(in the rows, 128 means zero)
Turns in one plane each, and the order they were made in; the first pair answered:
U:
[154 154 176 136 138 134 127 103 132 131 151 163 128 104 177 120 141] -> [156 151 171 135 128 134 128 102 135 133 155 156 133  98 175 131 135]
[ 78 135 189 119 167 165 128 100 119 165  89 169 179 169 170  54 103] -> [ 94 142 180 122 116 183 120  80 134 166 100 168 206 152 167  75  80]
[139  99 140 145  95 136 122 144 118 166 101 114 133 104 145 140 123] -> [136  94 143 140 114 128 129 152 117 167  95 113 122 108 144 134 135]
S:
[123 133  67 130 133  88 110 176 153 127 171  81  83 148  54 140 177] -> [105 139  55 129  80 132  91 153 183 138 164  90 122 145  46 150 119]
[125 140 140 139 120 145 129 137 138 126 137 131 114 137 118 130 134] -> [125 140 141 141 117 150 131 134 139 127 133 138 120 138 120 124 134]
[187  79 137 138  81 137 138  80 107 126 170 116 123  67 142 109 102] -> [195  78 144 137  97 127 154  85  97 124 174 111 110  71 145 107 121]
X:
[114  95 122 125 150 148  65 113 119 164 100 101 105 108 120 139  74] -> [109 107 117 126 148 147  56 114 124 135 108  97  88 107  97 142  93]
[117 106  96 139 124 121  61 161 136 120 146 100 117 118  67 167 114] -> [129 103 105 139  88 149  65 138 143 156 144 118 165 114 102 167  82]
[ 75 138 124 119 162 167 100 141 144 155  76 177 162 185 125  53  67] -> [ 58 163 110 126 174 157  85 141 143  81  98 161 112 187  79  56 114]
Now pairs of rows:
(2 to 3 turns a pair)
[146 135 153 133 176  96 157 130  89  85 143  98  83 129 125 142 186] -> [159 103 167 124 178 101 176 142  81 164 120 121 130 128 179 130 143]
X X
[156  73 109 112 161  94 153 166 113 131 143  97 128  96 109 152 141] -> [164  64 128 110 159 105 168 161 105 160 135 108 149 100 144 134 134]
X X U
[ 69 153 113 122 110 174  93 109 149  97  94 150 139 144 109 107  94] -> [ 65 130 102 118 163 133  96 162 143 106  87 142 108 153  99 100 100]
X U X
[151 112 141 117 152 123 138 134 150 184 115 107 134 150 177 142 102] -> [137 126 123 114 109 148 114 113 171 163 122 109 148 146 151 155  79]
X S X
[122 126 148 125 157 167 136 121 158 157 122 159 129 123 170 101 144] -> [135 131 140 126 129 175 133 117 167 165 136 154 142 112 165 119 131]
U U
[174 115 109 118 130 133 147 120 138 142 108 129 134  90 127 150 116] -> [165 122  97 114 121 137 137 117 146 128 116 123 131  87 111 160 110]
X S X
[113 138 143 124 132 149 130 109 126 125 111 136 147 133 154  99 123] -> [111 117 130 120 161 115 133 147 120 129 106 123 122 131 138 101 129]
U X
[154 105 121  86 105 150 121 146 145 160  91 163 167  97 131 156  80] -> [137 100 138  85 176 121 137 184 123 151  75 163 127 119 140 119 117]
U U U
[ 89 143  93 147 101 132  84 143 104 118 144  79 116 137  50 209  85] -> [ 74 114 100 138 179 100 100 186  85 150 115  90  99 162  71 168  86]
X X U
[113 144 135 122 121 160 117 109 128 114 113 144 135 133 143 110 130] -> [120 133 128 120 112 159 117 119 132 131 110 145 147 129 145 116 107]
X U U
[127 110  98 121 157  82 111 187 162 111 115  98  88 110 122 179 154] -> [163  99 106 126 110  97 121 168 161 154 122 104 132  85 154 197 131]
X U X
